In the data rows, 128 means zero.
Every row has a hidden score from 0 to 40. What is each row's score? 20 is about the middle. The score is a weighted sum of the row's numbers plus the product of two more (or one squared), each taken from its middle value.
[ 84 103 131 116 121  96  92 170  91 128 150 128 100 100 141 152 135 144
 115 126 136 173 140  84 107 111 133 152 133 103] -> 22
[105 113 126  98 124 121 121 150 135 122 124 125 100 107 136 165 148 173
 128 113 118 154 126 109 115 138 145 141 141 116] -> 12
[ 80 108 141 124 124  91 100 163  79 116 142 113 100  94 145 136 121 130
 113 132 141 182 161  80  99 110 136 150 150  97] -> 31
[154 103 168 164  93 127 133 123 104 152 108 137 126 109 124 113 121 102
 127 150 143  97  83 139 177 130  91 117 117 176] -> 19
[127 163 101  97 143  93 104 144 112  81 127  61 164 152 106 137 150 157
 124 124 127 117 119 140 113 102 120 153 153  99] -> 21
[ 89 105 124 107 122 105 102 166 117 131 146 131 102 100 134 161 147 160
 117 124 132 165 132  93 120 110 123 156 123 110] -> 17
[118 118  91  86 152 137 133 136 160  84 166 129 104 151 126 163 153 161
 105 108 130 125 118 127 117  96 112 147 160 128] -> 16
[165 190 151 162 133 132 151  99 119 160  67 119 176 137 126  91 103 103
 173 150 113 102 135 161 118 147 151 126 114 113] -> 29
[114 148 128 114 116 130 125 129 114 122 138 104 123 134 139 122 116 147
 105 116 135 124 129 136 102 111 134 149 120 100] -> 15
[ 97 128 128 114 114 113 104 138 110 125 146 109 107 118 156 132 110 141
  94 102 134 141 135 113  95 115 141 160 120  99] -> 14
[ 81 107 137 117 129  88  93 173  86 114 153 125  99  95 137 146 134 137
 118 131 137 187 157  74 107 107 128 153 146 100] -> 27
[121 117  93  84 139 131 136 144 160  79 154 118 102 142 125 179 165 164
 116 118 131 133 120 117 117 116 127 139 179 128] -> 22
[159 178 126 147 147 161 166  90 151 158 107 144 144 149 135  94 100 107
 164 147 117 104 137 162 117 167 166 104 112 118] -> 25
[163 165 138 156 152 161 147  94 145 161 106 156 154 145 122  94 110 104
 169 126  98 104 136 162 128 167 158 101 109 132] -> 21
[124 112 106 115 161 108  90 155 166 109 168 135 150 146  73 152 182 135
 149  79  80 125 118 129 143 117 107 113 132 137] -> 32
[119 146 125 109 117 125 124 132 118 117 145 101 123 137 141 130 121 155
 105 112 134 124 128 133  99 105 134 153 132 102] -> 18
[118 123  88  88 146 100 126 160 143  66 144  97 129 144 110 170 172 165
 118 124 132 134 114 118 113  84 105 155 179 122] -> 27
[165 141 164 165 128 150 135 100 118 172  89 153 138 118 118 103 118 102
 157 137 114 105 115 142 141 152 134 118 121 155] -> 12
[164 147 143 155 145 154 130  99 136 159  98 156 158 136 113 106 124 102
 161 110  93  96 119 160 138 170 152  94 115 148] -> 18
[156 143 167 169 119 138 154 104 120 164  91 159 131 120 141 107 104 102
 149 158 133 105 114 139 134 133 127 133 132 141] -> 22
[ 88 113 138 131 114 102 130 142  87 113 130  93 110  99 158 130 108 121
  95 130 153 173 173  87 102 110 134 155 152 100] -> 30
[103 130 134 117 108 114 109 137 119 129 136 122 113 118 150 133 115 152
 104 102 128 138 127 117  94 115 144 161 131 104] -> 17
[152 152 159 165 114 142 165  98 130 159  89 156 129 125 155 112  99  97
 133 173 154 100 110 142 125 126 129 139 143 130] -> 21
[155 163  94 121 166 165 157  91 153 140 130 142 158 170 114  88 111 120
 166 142 111 129 158 156 123 162 158  93  97 125] -> 11
[119 142 119 103 126 129 124 132 125 112 136  97 122 141 136 132 124 157
 108 114 132 121 123 138 105 102 125 151 136 108] -> 12
[124 140 101  92 144 120 114 137 136  87 151  94 128 151 123 146 143 161
 112 115 130 123 126 133 113  96 113 154 146 112] -> 14
[154  90 168 168 104 138 109 124 128 153 108 138 128 117 115 123 133 102
 125 116 122  82  70 152 175 156 114  99 112 185] -> 9
[151 163 106 131 157 168 177  88 158 149 120 146 148 161 128  87 100 112
 161 147 119 121 151 159 118 172 171  90 103 122] -> 20
[152 165 100 127 162 168 163  90 162 150 123 142 155 166 122  88 104 112
 167 139 108 122 158 159 121 169 164  91  90 120] -> 16
[144 140 109 129 165 141 123 117 155 133 142 150 167 168 100 112 136 116
 163 100  84 117 142 155 138 156 142  86 112 131] -> 27
[151 169 127 148 131 162 172  85 146 155 104 142 136 140 148 103  95 103
 144 150 132 106 136 154 112 162 168 110 119 116] -> 22
[ 94 102 139 132 120  93 120 156  95 106 139 103 104  91 161 138 112 122
  96 148 164 185 166  71 122  99 110 152 178 114] -> 33
[ 90 107 133 120 115 104  98 152  89 131 143 117 101 102 146 142 125 143
 110 117 133 163 145  96 108 109 130 157 110 104] -> 17
[ 96 125 133 119 115 113 118 142 106 127 141 113 112 111 153 130 112 133
 100 116 141 145 143 113 103 104 127 167 123  98] -> 24
[ 82 105 135 116 122  96  91 170  91 124 152 127 100 100 138 148 135 145
 116 130 137 171 140  86 110 109 128 152 136  99] -> 25
[124 124  95 111 173 118 106 141 163 102 169 132 160 159  78 132 167 132
 150  76  78 119 126 141 138 113 108 115 123 127] -> 35
[139 145  94 115 172 147 130 114 147 125 139 139 168 174  93 102 135 125
 163 113  95 127 160 153 130 146 142  95 103 123] -> 23
[147 112 171 163  84 111 140 122  81 151 101 145 131 106 122 113 120 101
 146 183 152 126 106 118 167 105  81 136 106 160] -> 26
[152 147 153 165 119 150 173  98 135 159  90 146 133 125 156 111  96  97
 138 151 138  94 112 151 127 140 139 125 133 135] -> 31
[123 133 104  92 134 121 120 139 142  82 141  95 123 144 123 156 152 162
 118 114 126 124 121 130 112  99 118 153 153 116] -> 20
[134 109 146 143 104  78  56 168 109 126  97 117 165 118  86 154 176 125
 138 142 131  84  75 144 172 155 115 106 103 151] -> 16
[158 107 173 174 107 133 112 120 128 157  94 132 134 112 117 114 126 102
 131 126 125  88  82 150 165 156 120 108 125 176] -> 9
[106 109 132  98 122 137 138 145 160 112 117 141  89 106 139 179 155 177
 123 103 114 155 127 108 115 152 156 133 163 121] -> 18
[155 148 162 168 116 145 161  97 127 166  96 149 134 125 148 110 102 100
 146 149 131  90  96 151 132 135 132 130 123 139] -> 28
[114 116  88  93 157 106 104 160 156  81 163 117 139 150  95 161 173 155
 119 109 120 131 119 122 127  93 103 142 154 125] -> 22
[105 121 125 101 124 122 121 146 139 121 126 125 103 112 133 161 148 169
 125 111 117 152 128 109 117 139 147 137 144 112] -> 12
[153 106 164 161  95 138 134 115 106 150 120 153 119 111 119 111 121 106
 131 152 143 112 101 129 169 129  96 118 111 173] -> 16
[117 113  95 101 156 105 103 166 158  88 169 123 142 147  83 156 179 148
 134  94  99 132 119 123 135 100 100 130 136 128] -> 30
[156 145 163 164 123 141 152 101 116 166  95 153 134 120 138 104 104 101
 146 164 141 108 121 139 138 132 123 132 129 144] -> 18
[137 186 111 120 131 111 124 114 102 119  83  66 180 147 113  96 115 129
 133 146 136 130 155 143 108 120 136 139  99  89] -> 7
[113 107  97  85 131 136 140 153 165  88 160 145  84 129 127 192 174 171
 116 121 130 147 125 106 117 114 129 138 180 132] -> 32
[112 112  85  89 148  96 118 168 152  73 163 110 125 141 104 178 180 162
 114 138 144 147 124 108 118  71  94 158 166 125] -> 25
[ 89 109 128 115 120 107  97 151  97 133 139 120 101 101 147 143 125 146
 113 117 130 157 144 100 107 111 131 156 111 104] -> 16
[147 141 106 128 168 143 120 113 153 138 138 154 168 160  96 109 138 117
 171  92  75 119 137 154 135 160 149  89 113 135] -> 26
[109 130 126 104 120 123 116 136 124 115 136 109 116 128 138 139 129 160
 110 110 127 132 125 127 108 109 128 162 133 107] -> 10
[118 111 127 142 113 153 172 106 120 137 120 119 102 116 180 133  95  98
  76 143 173 153 172 104 108 138 151 129 137 132] -> 8
[144  95 167 160  91 107  94 142 111 139 108 115 138 107 106 126 143 112
 128 143 136  90  71 143 182 142  98 114 103 173] -> 13
[ 93 115 133 118 115 106 105 150 108 134 135 118 107 110 150 141 122 151
 106 104 127 147 127 109 104 112 135 158 129 106] -> 17
[ 87 114 132 117 117 102  97 152  93 131 145 116 102 104 145 136 122 140
 108 115 134 167 150  93 100 110 136 151 127  99] -> 16
[156 170 117 138 149 166 165  89 154 155 120 154 146 157 126  91 104 110
 166 147 114 117 152 159 118 165 165  96 109 121] -> 18
[127 137  93 106 168 128 117 130 155 105 152 125 163 168  83 127 159 135
 146  95  95 122 142 144 128 123 124 107 120 121] -> 28
[156 164 161 165 120 145 161  98 136 163  91 153 135 130 150 106  97 100
 148 161 137  92 110 152 128 138 136 129 145 126] -> 29
[144 101 147 151 118 123  94 140 141 143 116 142 141 128 108 136 147 111
 132 108 112  89  87 153 164 161 125  90 102 167] -> 12
[154 170 112 138 143 171 184  79 150 147 108 140 141 152 142  93  93 106
 153 146 122 119 149 154 112 168 171 103 100 116] -> 17
[ 85 106 142 129 123  87 112 166  91 105 141 117 103  90 150 134 118 127
 105 143 154 181 154  73 115 106 122 150 172 106] -> 32
[115 104 138 147 105 117 151 125 107 125 123 103 107 103 182 123  86 109
  75 160 186 145 135  97 130 109 113 141 188 136] -> 23
[121 126  92  99 162 116 111 142 156  85 155 121 153 159  88 142 167 144
 129  97 107 121 128 140 128 111 114 126 140 122] -> 24
[109 118 123  94 125 141 134 133 155 109 138 133  89 123 135 165 150 168
 121 103 115 134 124 125 113 125 137 146 150 118] -> 24
[ 98 119 128 108 115 113 114 147 122 125 125 114 110 110 140 151 136 162
 122 115 125 144 125 112 111 121 136 153 137 106] -> 18
[157 125 177 172  91  94 107 128  86 145  66  99 166 105 106 104 127 104
 144 157 137  95  83 144 169 126  96 135 120 159] -> 19
[154 128 165 168 100 138 158 105 120 158  87 145 131 116 151 113 102  89
 134 146 136  91  89 146 148 137 119 124 125 155] -> 28
[ 97 113 125 119 114 137 125 124 119 130 154 130  88 114 156 137 116 133
  97 107 135 148 145 106 103 116 137 146 105 109] -> 11
[111 130 121  97 125 124 120 137 133  99 125 108 112 133 131 155 145 166
 124 112 118 135 130 126 114 111 126 154 139 111] -> 29
[144  93 151 138  83 119 126 146 104 126 146 134 112  93 112 128 140 114
 115 168 164 119  97 116 190 100  58 123  99 174] -> 24
[152 129 168 169 109 141 157 100 120 163  95 150 131 120 146 111 102  94
 143 155 137  96  98 144 143 136 123 129 126 151] -> 23
[156 172 116 138 153 164 171  89 153 151 116 145 148 152 128  86  98 112
 166 143 113 118 152 160 118 161 161 103 104 118] -> 24
[141 179  99 113 155 102 115 124 114 113  91  73 203 161  86  92 133 132
 171 149 113 118 150 158 126 127 129 128  92  98] -> 22
[105 142 136 112 111  92 101 153 107 119 117  96 132 115 135 132 126 158
 119 123 131 130 118 125 106 107 127 170 136  92] -> 30
[149 158  94 116 171 157 144 102 151 135 138 137 163 177 106  97 122 123
 165 131 105 122 156 159 127 157 151  94  98 123] -> 15
[149 101 158 159 109 127  87 133 125 150 104 138 140 123 105 134 149 110
 138 121 116  76  71 157 169 173 132  88 105 174] -> 9
[126 148  93  95 153 128 121 128 138  93 152  98 136 154 118 135 140 151
 113 116 129 116 122 139 111 110 128 140 155 110] -> 15
[158 173 117 141 164 163 150  95 152 153 122 157 161 158 111  90 113 110
 178 125  91 116 146 160 126 174 164  87  99 121] -> 25
[150 124 151 160 107 138 150 110 126 151  84 129 130 116 157 117 100  92
 112 145 150 110 114 132 143 135 120 120 137 153] -> 13
[126 118  97 112 172 116  99 146 166 109 166 132 156 153  73 140 174 133
 149  72  76 120 125 138 140 111 107 115 115 134] -> 30
[131 117  87 105 178 166 132 115 179 116 184 164 136 175  98 121 144 129
 142  80  84 125 145 148 132 139 133  89 115 140] -> 24
[120 139 105  90 136 120 122 139 144  86 136 103 118 143 122 152 149 162
 124 115 122 130 126 130 110 103 122 152 155 113] -> 18
[114 121  89  90 144 101 129 163 151  71 161 112 124 143 106 176 176 162
 110 129 141 140 121 114 112  81 104 156 167 121] -> 24
[138  83 158 148  94 114  99 151 125 134 131 130 121 106 108 140 150 119
 120 141 143 102  75 134 183 129  87 111 104 176] -> 14
[156 122 161 168 106 139 142 117 132 153  93 133 138 122 141 113 108  92
 118 125 134  90  99 153 154 142 119 108 122 162] -> 22
[127 127  91 107 171 125 111 133 163 110 150 128 163 164  83 127 159 131
 150  93  89 119 131 145 133 119 117 111 119 127] -> 25
[114 137 124 107 116 125 119 132 132 115 125 103 122 129 133 138 131 155
 116 118 131 130 131 126 107 116 134 148 135 107] -> 10
[109 137 127 120 112 129 122 118 111 128 128  99 114 124 148 120 109 134
 105 117 138 138 146 123 103 124 143 144 115 101] -> 8
[140  81 151 155 118 190 195  96 168 165 170 223  59 121 180 138  99  95
 101 145 158 119  99 117 148 134 118 109 138 180] -> 15
[145 100 144 148 119 124  81 140 131 141 116 152 142 128  97 139 156 120
 137 115 115  86  89 149 163 177 138  83 102 168] -> 7
[163 155 144 160 140 159 147  96 135 166  90 153 152 138 127  98 109  98
 157 125 105  89 119 163 127 162 155 108 103 139] -> 20
[ 99 101 132 134 125 122 143 134 108 117 141 115  92  98 174 131  97 115
  79 143 172 172 168  78 116 119 131 139 170 122] -> 19
[148  97 157 146  84 120 127 141 106 131 143 139 117  97 111 127 139 115
 114 157 156 116  96 121 187 105  65 120 101 175] -> 23
[151 107 167 164  97 127 147 112  98 160 102 162 123 110 126 108 115  97
 144 166 144 117 103 124 163 129 102 123 129 168] -> 20
[134 146  90 108 170 142 125 116 155 115 144 128 162 174  93 104 137 131
 155 108  94 119 147 154 128 135 134 107 105 120] -> 19
[130  85 139 136 120 110  74 158 137 126 134 157 136 123  96 159 171 124
 125 117 122  92  83 138 170 156 118  94 104 166] -> 12
[105 121 133 138 114 119 147 127  94 125 118  91 118 102 170 124  97 110
  83 152 176 158 169  95 108 117 135 150 164 111] -> 21
[ 83 110 143 124 120  84  92 173  85 112 144 123 100  92 138 139 127 132
 114 128 138 191 161  72 102 107 131 149 152 100] -> 26
[129 158 118 117 122 144 139 104 118 124 129  95 132 147 136 109 109 138
 106 120 139 134 148 134 103 125 144 128 126 104] -> 6
[139  97 156 150  90 114 132 139 110 136 135 136 112 101 130 127 128 110
 119 170 163 121  93 115 176 100  70 131 108 166] -> 24
[154 109 167 161  91 127 124 123  96 151 112 147 122 107 113 112 128 106
 135 162 146 110  92 129 174 125  89 119 113 172] -> 16
[156 125 154 158 124 137 100 121 127 153 101 150 146 126 106 120 137 110
 144 116 109  98 103 147 163 166 131 101 107 160] -> 8
[ 96 126 136 132 108 111 118 129  88 119 125  87 115 109 156 124 106 123
  96 122 146 160 166  99  99 119 143 152 123  97] -> 19
[109 134 126 108 114 122 115 137 125 120 130 114 111 124 143 138 125 155
 113 112 127 133 124 126 103 121 141 148 130 106] -> 10
[154 166 108 129 161 163 162  91 153 152 123 144 155 159 123  84 101 114
 168 139 109 121 150 160 123 166 160  94  90 121] -> 22
[156 105 172 171 106 143 129 109 126 159 103 144 125 112 123 107 116  99
 130 128 129  96  86 145 167 145 112 112 120 175] -> 10
[144 161 127 146 124 154 168  88 149 150 103 137 126 136 156 103  91 109
 143 151 134 117 143 143 111 155 163 116 127 113] -> 19
[150 116 162 159  97 125 148 118  93 158 107 159 120 111 129 106 112 100
 140 176 151 121 104 124 161 113  89 132 126 161] -> 21
[ 93 115 134 133 113 105 130 136  85 114 127  87 114  97 160 126 104 116
  92 138 160 167 171  88 107 111 132 156 154 105] -> 27
[126 149 107 102 134 130 121 127 126 105 147  94 133 153 130 128 127 152
 108 111 131 120 127 139 105 112 135 142 139 107] -> 12
[114 101 146 144 106 100 128 141 112 121 139 127 102  94 177 123  91 116
  80 165 185 154 123  85 152  95  83 142 183 137] -> 33
[152 158  97 123 174 157 142 103 153 136 136 148 169 169 101  95 124 117
 173 115  88 124 157 158 133 164 151  86  97 127] -> 23
[153 146 114 135 165 146 117 113 154 142 130 157 168 156 100 106 133 112
 171 101  81 110 137 158 142 171 151  81 116 137] -> 26
[100 114 138 111 112 116 107 149 128 126 134 122 107 114 141 154 136 164
 120 110 121 140 123 115 112 124 137 152 131 110] -> 14
[ 84 112 134 120 122  99 110 155  98 119 143 110 104  99 149 140 122 134
 108 120 135 162 148  95 102 103 130 166 141  98] -> 26
[142  94 153 145  88 114 132 139 104 134 132 128 116 100 123 128 129 107
 119 162 158 119  95 116 181 106  70 126  98 172] -> 22
[146 170 117 137 129 158 170  84 156 150 113 137 129 141 149  97  92 110
 145 152 133 122 148 147 114 166 166 108 122 111] -> 17
[111 128 124  95 125 125 123 139 146 104 116 112 109 123 131 162 150 172
 126 113 121 139 131 121 113 114 129 157 148 112] -> 23
[120 139 118 105 123 131 121 132 126 107 149  99 122 148 135 133 126 155
 102 115 135 119 121 140 105 111 131 147 141 109] -> 11
[125 108 113 119 150 107  85 159 154 115 162 141 142 138  80 155 182 132
 144  88  90 119 103 130 150 130 112 105 131 143] -> 27
[117 123  85  88 150  99 114 165 148  75 166 115 129 144 103 171 176 162
 116 130 137 139 119 114 118  85 103 147 159 122] -> 22
[157 156 119 139 160 153 131 106 151 145 130 165 167 155 100 100 126 113
 181 104  76 117 144 156 132 175 162  83 114 133] -> 29
[159 172 136 153 145 160 158  93 152 162 108 156 147 145 130  91  99 102
 171 134 102 102 135 162 117 157 159 111 110 122] -> 30
[124 138  92  89 152 117 119 139 140  77 156  98 133 154 115 150 152 158
 115 111 127 116 117 136 116  95 111 149 158 114] -> 21
[100 118 127 111 119 111 104 148 114 129 136 121 109 109 145 145 128 157
 109 104 124 143 126 113 107 124 142 150 135 107] -> 17
[121 123 109 107 130 181 144 101 141 126 174 141  88 150 151 123 107 138
  85  94 135 131 139 132 103 137 155 112 131 124] -> 1
[ 95 109 130 108 118 111 105 159 119 127 139 133 101 106 138 156 142 161
 115 113 127 158 128 100 117 115 125 152 116 111] -> 12
[ 97 116 134 121 113 133 116 132 125 133 161 130  92 119 161 136 110 145
  92  92 127 136 130 117  94 120 148 151 127 108] -> 14
[ 95 108 127 108 120 107 105 161 118 129 141 133 100 104 139 158 141 161
 112 119 132 159 127  97 114 111 127 157 132 111] -> 14
[148 153  95 117 163 179 169  88 161 140 151 157 129 165 131  95 103 124
 145 140 126 131 153 150 117 165 166  92 104 127] -> 8
[125 144 103  96 140 126 118 131 130  93 154  85 134 152 126 138 135 159
 111 115 132 113 117 141 107  99 123 151 149 111] -> 17
[162 170 123 147 151 167 160  92 148 160 107 150 155 149 128  93 104 103
 164 125 103 112 145 160 119 173 170  93 106 126] -> 24
[108 119 134 143 107 125 156 118  98 130 114  93 120 109 169 124  97 104
  84 152 175 155 171 102 105 118 138 149 158 115] -> 21
[167 142 156 162 136 155 127 100 128 163  92 157 145 125 109 108 127 101
 163 118  98 105 121 148 143 171 150 102 128 154] -> 18
[102 115 129 107 116 119 117 148 126 128 129 126 105 109 140 159 142 167
 118 107 120 151 126 110 111 133 145 146 145 113] -> 14
[110 134 130 137 111 136 147 109  96 130 113  80 122 118 159 119  98 113
  93 137 158 154 179 112 101 121 143 147 117 105] -> 25
[154 164 117 141 160 163 154  91 159 150 122 151 155 158 122  89 106 109
 175 134 101 118 151 158 121 164 163  97  95 122] -> 21
[148  89 165 167  91 120 130 131 112 148 109 123 126 111 135 122 117  98
 114 138 145  86  73 146 183 134  92 116 106 179] -> 26
[140 100 154 149  91 118 139 131  97 143 130 148 114 103 123 124 128 111
 125 179 164 128 103 113 172 105  76 130 103 162] -> 20
[144 142 111 129 163 135 106 123 163 129 148 151 164 159  92 120 148 118
 166  87  74 114 130 152 142 150 135  91 118 135] -> 28
[133  88 138 129 101 120 125 150 117 126 169 148  96  99 124 141 141 127
 114 169 166 138 102 103 175 100  71 123  99 166] -> 21
[118 129 132 148 108 115 156 120  99 129  97  80 129 105 173 119  89 104
  83 169 186 145 164 105 111 126 139 147 164 119] -> 17
[141 102 153 144  85 115 135 134 101 138 137 144 112  99 127 129 130 112
 121 175 162 130 101 110 175 102  70 127 109 164] -> 21
[127 116 164 162  88  99 149 126 110 145  96 130 139 102 149 123 109 103
 128 190 171 127 104 109 150 107  94 147 133 136] -> 36
[157 173 108 130 160 160 155  96 154 148 116 146 151 158 120  85 103 115
 164 143 115 122 158 160 118 164 162  97 100 117] -> 17
[115 117  86  90 153 102 111 164 150  77 163 118 134 144  98 168 178 160
 115 120 132 136 115 115 123  89 102 145 166 122] -> 24
[104 119 133 102 119 123 119 145 140 122 121 128 104 109 138 159 142 170
 123 108 119 148 130 112 112 137 148 147 142 112] -> 9
[142  96 147 136  87 116 128 151 100 123 150 131 111  96 109 134 146 120
 112 172 169 127  99 110 187  97  57 123 102 168] -> 24
[153 100 165 167  95 123 131 128 117 150 102 131 127 109 139 119 114  95
 118 131 137  87  74 144 174 136  99 117 109 177] -> 30
[134 112 123 131 148 117  91 141 153 122 150 150 151 144  84 144 170 126
 149  87  86 106 105 142 151 141 123  99 120 147] -> 26
[112 130 125 102 117 126 122 138 139 111 127 108 110 122 136 158 142 163
 117 109 123 131 126 125 110 126 140 149 142 110] -> 13
[154 161  96 125 163 166 170  91 151 144 120 136 154 165 128  92 102 112
 160 140 113 124 157 154 120 170 168  83  91 125] -> 17
[ 85 111 141 126 117  96  98 157  82 117 143 116 101  96 140 139 127 134
 114 127 137 176 152  83 103 105 129 152 139  99] -> 33
[127 146  95  94 151 124 114 131 137  87 151 100 138 157 116 140 146 153
 113 110 126 115 118 138 114 106 122 138 146 112] -> 14
[152 112 171 164  94 127 145 113  96 159 104 160 124 112 128 109 113  97
 144 162 140 113  99 129 160 127 104 123 122 168] -> 20
[110 131 126 111 113 127 118 130 125 119 130 110 113 124 139 138 126 157
 110 116 132 131 124 127 106 114 132 152 136 108] -> 12
[144 154  91 114 171 150 132 111 154 127 144 135 167 175  99  99 129 123
 164 116  95 120 148 158 126 148 145  91 102 122] -> 21
[125 140  91  98 157 127 117 129 141  93 155 101 145 161 109 128 143 146
 113 111 125 118 129 141 114 108 125 130 142 114] -> 15
[124 137  89  98 161 130 118 128 148  95 149 114 155 166  95 127 151 141
 132 100 106 115 131 149 120 125 133 116 139 119] -> 21
[138 132 129 146 115 143 165 104 113 143  91 108 123 119 175 128  95  95
  92 157 173 131 148 121 116 135 142 128 133 134] -> 5
[144  94 156 147  87 108 127 143  99 130 121 119 127  98 118 124 133 108
 114 166 164 111  86 122 187 107  68 126  99 171] -> 26
[106 113 127  95 119 121 126 152 148 112 103 123 101 104 134 176 157 178
 133 117 118 159 130 105 115 150 155 134 173 118] -> 20
[139 138  89 105 167 174 152 104 158 116 163 152 131 176 115 112 126 131
 126  98 108 124 145 149 119 140 144  98 107 129] -> 9
[134 100 115 125 150 140 100 141 165 131 166 175 127 144  95 151 168 122
 140  86  90 108 104 139 158 150 122  91 114 159] -> 20
[150 161  94 119 168 165 163  94 158 142 128 141 157 174 117  88 107 117
 167 140 109 130 159 156 122 165 161  91 100 122] -> 14
[162 180 139 155 151 140 130 100 132 154  85 134 179 143 111  90 113 105
 178 129  96 108 143 159 129 157 148 111 102 119] -> 23
[132 136  93 108 164 128 113 130 152 105 151 130 164 170  84 123 156 133
 147  96  95 119 138 152 132 116 116 114 116 125] -> 27
[ 82 105 143 124 124  84  97 170  79 108 141 122 102  92 139 135 124 130
 116 132 140 190 161  72 103 116 137 143 155 101] -> 28
[155 105 170 168  96 126 123 120 102 151 102 146 129 106 118 111 124 101
 131 154 143  99  87 138 173 129  94 121 109 173] -> 15
[112 114 109  86 125 121 128 152 153  92 128 108 102 120 124 184 171 175
 128 128 127 152 130 104 119 122 130 148 179 124] -> 34
[116 140 105  87 121  83 106 159 131  74 105  70 143 124 106 177 179 171
 134 147 137 140 128 116 114 104 120 165 185 105] -> 31
[157 140 166 166 121 145 142 101 122 169  92 154 139 116 132 105 110 101
 157 150 122 101 111 141 137 141 131 128 134 149] -> 21
[146  94 153 142  88 119 121 145 105 124 136 128 116  99 112 125 137 115
 114 160 159 115  94 120 189 104  61 121 103 175] -> 20
[143  86 154 154 101 116  78 146 132 139 117 141 133 114 106 139 151 113
 123 125 128  81  64 154 181 163 113  93 102 179] -> 8
[150  95 158 150  92 133 136 125 102 144 128 153 111 107 114 120 133 108
 127 161 149 114  94 123 175 116  83 116 104 176] -> 16
[115 142 127 113 112 125 119 134 128 120 137 114 120 129 143 126 115 150
 108 114 132 130 127 130 105 109 132 150 131 105] -> 18
[157 157 110 133 171 161 144  95 158 149 132 156 166 161 109  96 118 110
 176 113  85 120 154 160 131 175 161  83 101 129] -> 23
